In the data rows, the value 128 means zero.
Each row below has a hidden score, from 0 to 20, with 10 about the middle. What is it? The score is a weighted sum of the row's numbers plus the product of two more (or one squared), each taken from its middle value.
[149 168 124 120 168 133  97 155  79  80 144  81  70 128 134  76]: 9
[ 91 155 153  89 137 122  95 115 113 104  96  99 115  90  97 121]: 9
[146 200 188 118 190 123  96 171  83  80 156 146  89 151 122  94]: 10
[ 96 153 172  98 132 169 116 112 105 129  99 148 129 110 158 122]: 8
[169 101 103 184 106  78 190 117 113 194 132  80 205 143 136 203]: 13
[ 81  72  84  85  72 131  97  64  83 101  49 153 105  56 188  98]: 10
[117 103 106 124  91 178 145  89  83 156  83 135 160  94 170 154]: 12
[ 62 101 124  72  94  88  82  83  83  82  66  96  88  51  82  96]: 8
[184  89 191 183 123 117 165 160 125 142 179 109 131 171 159 136]: 16
[128 106 103 132  93  52 131  81 117 140  69 124 149  76  85 150]: 13
[165 164 100 137 176 112 107 179  85  86 179  83  71 170 130  73]: 5
[116  60 188 147  73 185 163 107 158 150 136 106 138 135 135 137]: 4
[177 130 120 181 154 110 167 182  91 156 204 129 145 199 127 147]: 10
[ 74 118 116  81 106 137  97  91 213 118 107 178 104  96 106 104]: 11
[199 194 117 176 206  51 153 222 173 123 215  75 111 208  88 110]: 6
[186 112 165 180 143 144 152 174  83 135 194 152 133 179  59 137]: 7
[ 76 136 108  76 126  69  74 113 150  86  94 120  95  96  95  97]: 8
[140 197  78 128 207 171 101 203 124  83 188 153  93 185 159  94]: 3
[ 60 110  75  61 112  86  61 107 108  59  90 129  67  84  54  74]: 11
[146  75 142 169  85 165 178 115 117 175 140  85 175 153  87 171]: 8
[137 152 116 112 149 184 102 128 104 100 107 163 104 116 173  97]: 6
[178 128 124 180 152 116 164 182  92 151 203 131 141 196 120 143]: 9
[ 81  70  82  82  72  94  86  67 135  99  54  82 109  42 104 116]: 9
[143  75 142 166  85 163 177 113 117 176 137  78 179 150  86 176]: 8
[158 165  96 131 175 110 103 177  87  82 175  84  68 164 139  71]: 5
[121 110 178 143 101 149 163 109 181 159 136  68 160 149 130 155]: 7
[114  87 152 140  85 170 161 102 121 168 122  79 175 134 102 173]: 9
[114 192  99 102 197 137  83 190 144  74 167 107  78 154 183  82]: 3
[166  61 145 184  80  59 190  98  94 196 110  90 206 120  83 207]: 14
[110  93 151 135  88 170 158 101 121 167 118  92 171 130 108 167]: 9
[154 190 159 123 183 172 103 160 121  99 135 129 110 135  89 116]: 7
[ 72  82  98  79  79 130  93  70  81  96  55 150 101  60 182  95]: 10
[179 128  92 185 149  46 183 172 196 152 184 178 166 175  73 175]: 8
[182 122 143 179 150 129 157 180  92 140 200 135 132 188  94 135]: 7
[145  67 138 167  77 177 177 108 127 172 135 131 162 133  57 157]: 10
[ 76  77  82  79  78 134  91  69  84  94  54 153  98  60 188  91]: 10
[144 167 127 117 165 134  96 149  78  80 137  80  72 120 130  77]: 9
[185 114 157 181 144 140 156 175  86 139 195 146 134 182  67 137]: 7
[182 199 126 160 209  44 138 223 164 111 215  75  98 207 100  98]: 6
[ 99 174 181  93 152 172 104 126 132 120 112 146 119 124 124 112]: 7
[169 101 105 185 107  77 191 119 110 195 133  85 204 145 135 201]: 13
[ 60 135  81  59 139 113  58 131  93  50 118 178  54 125 190  46]: 10
[118 103 105 126  91 183 147  91  84 158  85 135 161  96 165 155]: 12
[185 115 161 179 145 142 152 175  84 135 195 150 132 180  62 135]: 7
[117 103 142 135  93 171 157 100 111 169 110 121 167 120 129 162]: 11
[180 125 136 178 153 126 156 182  92 140 202 134 131 191 105 135]: 8
[ 59 134  80  59 139 114  57 132  95  50 118 177  54 125 190  45]: 9
[ 98 114  81  95 104 155 107  89 179 128  95 129 123 105  69 118]: 13
[121 127 153 122 110 173 139  99  75 146  85 157 145  95 183 140]: 10
[ 84 124 185 106 108 155 134 103 150 148 117  65 161 124 134 160]: 12
[180 123 171 182 148 143 162 179 150 133 187 100 123 177 108 125]: 4
[154 196 197 123 182 112 101 161  93  88 142 121  96 132 101 104]: 14
[146  70  73 155  68  64 160  66 155 171  79 130 167  87  98 162]: 16
[133 139  87 109 140 124  92 129 191 108 113 120 116 120  67 118]: 6
[152 104  79 149  92 104 153  82 138 165  84 136 164  94 189 160]: 13
[114  89 153 139  87 170 161 103 122 168 123  86 173 135 107 169]: 9
[179 119 174 183 144 163 160 176 159 130 180 124 130 164 111 137]: 3
[182 120 146 180 148 133 157 178  91 140 198 137 133 186  89 135]: 7
[135 112 142 139  98 169 156  96  78 165  88 152 163  98 187 159]: 12
[110 122 100 105 109  49  99  97 109  99  78 101 109  67  63 117]: 9
[163  97 115 180 102  95 188 116 113 191 133 103 193 145 123 188]: 12
[151 201 184 122 194 119  97 178  85  80 165 146  89 159 123  94]: 10
[166 102 160 183 118 146 180 149 151 159 172  73 151 181 110 146]: 3
[ 61 122 124  68 112 192  93  96 166 116  99 119 115 111 116 109]: 7
[130 194 194 108 177 168 102 148 151 115 129 140 118 141  95 115]: 7
[116 100 133 133  90 105 149  87 148 162  99 121 159 109 133 154]: 11
[173 198 193 137 192 200 114 164 164 123 142 171 117 154 108 110]: 5
[ 62 129  75  61 131 102  60 123 205  83 110 200  66 108 183  66]: 11
[ 90  63  88  94  63  96 100  59 136 115  50  76 127  39 116 134]: 10
[ 83  70  98  91  68 138 108  62  80 113  48 154 116  56 184 109]: 10
[120 101 128 135  91 103 150  86 133 163  93 107 169 103 129 165]: 11
[ 72 151 190  84 129 198 114 113 144 133 118 203 123 105 107 126]: 10
[102 141 106  93 129 110  91 112 111  94  92 145 100  98 181  94]: 8
[116 104 106 123  92 183 145  90  85 156  84 134 159  95 168 153]: 12
[ 62 120  75  62 121 102  63 112 203  87 102 200  70  98 179  71]: 12
[ 94 180 195  89 158 156  98 130 161 118 122 108 125 131  66 127]: 8
[101 144 103  91 134  85  84 120 108  82 100  57  74  81  58  76]: 4
[124 100 125 138  90 103 152  87 130 165  93 102 173 103 129 170]: 11
[ 79 168 182  79 149 144  90 123 193 114 124 110 115 136 107 110]: 6
[148  85  72 158  81 137 171  87 150 176 107 164 167  99 144 171]: 16
[180 125 172 181 151 151 158 181 159 129 184 109 123 169 105 129]: 4
[ 60 139  81  60 143 109  57 137  95  49 125 186  51 134 187  42]: 12
[ 81  73 102  89  70 140 107  64  79 112  49 154 115  58 178 108]: 10
[ 60 139  81  60 144 115  57 138  95  49 125 181  52 133 186  44]: 10
[ 82  70  84  86  70 126  98  64  76  98  48 151 104  54 185  97]: 10
[ 60 136  83  60 138 115  59 130  93  52 116 183  54 124 186  45]: 11
[ 85  67  74  84  70  92  86  66 126  95  52  84 104  38  87 112]: 9
[139 113 134 130 100 155 138  88  82 142  73 140 149  81 188 144]: 12
[144 200 183 117 191 135  96 171  91  82 154 143  91 150 134  94]: 10
